In the data rows, 128 means zero.
Here are some points, each followed by its number:
(146 117 139 144 100 126 112 103 96 156 124 183 105 51 131 111 99 108 141
 147 154 104 81 90 127 48 131 138 47 104 133 30) 0
(142 138 109 128 110 130 113 125 103 95 104 191 119 155 169 117 101 127 127
 80 106 91 102 105 148 99 140 95 172 159 156 123) 1
(210 95 78 229 128 162 78 98 217 198 49 109 157 111 92 143 180 214 131
 99 142 115 220 174 129 228 137 93 151 157 175 177) 2
(137 74 125 115 164 78 77 151 119 187 139 113 99 103 153 65 95 134 121
 215 147 140 106 70 93 81 138 144 47 167 123 143) 3
(132 82 167 116 111 105 124 93 167 155 152 174 59 120 127 132 150 177 57
 182 173 132 84 75 103 79 99 169 88 140 178 121) 4
(140 150 111 116 137 109 152 110 62 92 120 103 81 159 149 61 95 81 138
 109 106 73 162 154 109 105 189 111 239 156 148 113) 5
(64 89 131 113 94 100 96 120 69 109 113 171 68 142 130 125 99 155 155
 78 101 93 145 138 136 177 171 72 172 220 166 140) 6
(68 116 97 93 209 126 137 113 141 110 155 112 181 171 72 170 71 73 163
 163 103 181 83 81 166 122 135 128 137 118 149 210) 7
(107 117 141 74 80 96 135 124 87 124 139 138 83 197 138 110 154 118 111
 109 146 156 125 113 89 148 114 119 158 154 117 148) 8
(78 28 164 78 83 165 106 149 136 202 141 166 121 129 207 76 123 124 68
 149 207 127 100 103 99 46 127 118 99 126 128 146) 9
(122 121 123 231 153 229 49 169 164 158 73 25 252 133 83 57 188 204 104
 129 154 181 170 223 130 100 244 134 235 170 164 226) 10
(155 122 108 179 160 166 198 76 122 226 251 103 193 108 118 125 88 41 198
 132 166 155 163 119 54 89 42 148 158 65 172 111) 11
(158 130 207 129 42 152 73 64 181 25 88 113 71 143 93 52 74 120 92
 112 136 104 128 91 76 175 126 100 224 240 119 88) 12
(122 123 113 133 242 81 114 139 153 85 193 39 124 80 83 178 60 71 160
 155 133 58 75 145 90 165 111 67 40 128 144 161) 13
(84 122 147 110 120 167 161 135 113 119 121 168 163 149 176 83 122 131 155
 26 93 122 124 182 103 128 176 61 159 149 65 94) 14
(93 90 127 108 100 101 107 114 74 116 108 154 62 156 154 128 83 154 162
 84 96 102 145 128 105 169 172 82 149 192 175 142) 15
(159 122 78 148 98 105 86 99 129 99 36 113 160 117 135 99 185 187 184
 135 167 188 179 125 125 172 176 125 134 59 143 183) 16
(82 194 142 177 135 119 101 191 196 117 173 94 108 130 98 133 168 154 107
 156 169 112 128 84 173 135 148 69 110 92 86 145) 17
(161 173 124 175 156 162 102 184 180 101 110 126 179 87 71 145 164 120 129
 138 131 91 159 93 177 137 150 136 131 117 126 88) 18
(106 77 226 115 109 173 255 52 129 136 216 115 159 142 71 117 126 138 243
 94 185 155 121 128 76 142 43 179 201 16 151 125) 19
(179 156 74 133 107 131 195 138 96 167 115 134 134 138 134 131 116 94 110
 78 102 101 181 191 97 169 76 106 107 167 84 49) 20
(116 130 101 135 134 165 57 156 117 73 107 98 157 136 152 95 219 149 158
 154 163 184 145 149 101 116 230 176 157 148 106 203) 21
(62 155 154 107 144 109 76 203 178 105 117 45 176 111 111 87 159 145 135
 158 136 127 175 79 182 187 111 57 109 50 114 134) 22
(119 221 111 186 186 93 121 150 154 91 131 41 131 90 36 167 104 160 123
 206 109 84 162 128 255 154 114 135 154 86 167 108) 23
(105 81 151 118 125 154 171 93 150 144 164 146 115 95 150 132 117 150 88
 138 140 108 123 113 151 50 152 175 90 158 104 113) 24
(214 165 99 97 72 102 181 106 84 39 117 211 144 184 203 108 155 77 120
 52 112 130 109 50 84 96 110 130 187 120 124 63) 25
(126 145 147 107 82 125 46 108 109 174 141 138 82 70 114 190 75 113 74
 208 119 148 106 128 109 36 104 193 37 179 128 82) 26
New points follow, each followed by the numbers of its two nearest points above by angle, smallest number first.
(153 180 150 96 138 132 104 135 118 128 107 128 177 139 216 84 160 49 116
 62 38 135 113 135 24 108 91 144 198 102 75 142) 14 25
(108 78 141 94 116 170 118 120 51 210 111 128 122 67 127 177 79 133 131
 178 124 140 145 181 180 87 132 208 93 138 129 91) 24 26
(102 138 112 123 179 105 180 121 156 155 157 64 173 167 52 139 137 100 78
 112 174 127 96 149 104 188 39 84 133 114 149 153) 11 13
(139 144 147 63 102 69 170 145 63 127 146 130 77 186 189 81 141 128 127
 63 105 84 169 139 86 113 158 54 138 120 64 78) 8 14
(129 31 129 112 165 106 165 139 112 136 145 114 73 119 115 69 75 168 131
 154 148 108 104 114 180 149 122 163 84 161 125 128) 3 24
(172 181 99 110 117 81 122 74 114 139 108 241 48 101 133 218 183 139 136
 67 43 79 127 116 75 145 114 104 103 137 147 63) 20 25
(142 173 115 152 146 153 127 233 143 110 121 82 175 113 85 137 198 121 116
 142 152 123 131 124 205 154 106 112 146 92 145 98) 18 23
(255 191 18 255 139 28 94 65 191 94 123 98 113 140 168 126 202 225 143
 173 135 217 167 101 121 221 141 140 138 86 242 232) 2 16
(128 127 132 117 123 135 151 129 113 197 154 147 90 115 72 166 142 149 110
 149 139 165 143 166 137 128 110 190 57 180 88 90) 24 26
(107 166 117 120 116 159 140 137 80 89 149 178 118 112 184 193 145 78 134
 79 48 115 138 178 113 120 151 160 163 148 114 126) 1 14
(88 157 129 144 130 161 126 126 168 100 136 86 204 127 97 171 83 68 111
 121 160 140 91 166 122 150 89 108 89 128 105 125) 7 13
(85 77 130 95 117 153 139 127 86 187 127 132 110 92 131 170 85 132 129
 161 118 145 126 158 174 103 124 189 83 132 120 102) 24 26
(83 170 153 127 101 175 116 140 187 110 138 52 238 123 78 181 79 62 88
 104 144 138 72 173 116 171 51 95 100 141 90 123) 13 22
(79 45 128 71 131 158 138 119 40 216 129 157 92 66 148 181 72 117 131
 167 102 158 150 190 180 71 140 224 86 156 136 84) 24 26
(56 53 182 111 105 164 127 88 196 108 100 149 136 88 173 105 126 174 66
 165 138 84 113 94 144 49 142 156 101 113 130 127) 9 24
(171 143 116 83 97 119 157 95 90 74 89 161 133 144 118 118 155 124 118
 74 101 136 130 149 82 133 126 145 133 206 114 64) 20 25
(176 148 171 131 131 130 180 102 151 181 144 140 78 112 161 156 98 154 90
 121 80 119 49 160 199 77 84 219 120 46 117 115) 4 24
(141 57 140 83 135 142 138 153 155 181 126 146 99 112 190 124 153 140 132
 126 135 139 129 124 124 130 96 127 81 72 84 140) 3 9
(117 110 133 104 214 125 143 144 164 140 148 111 171 140 65 178 142 106 185
 115 137 130 93 131 89 172 135 86 72 97 91 161) 7 13
(139 35 131 109 146 105 169 127 122 146 144 124 59 113 129 79 60 154 142
 143 154 134 99 122 174 161 117 160 84 164 132 128) 3 24
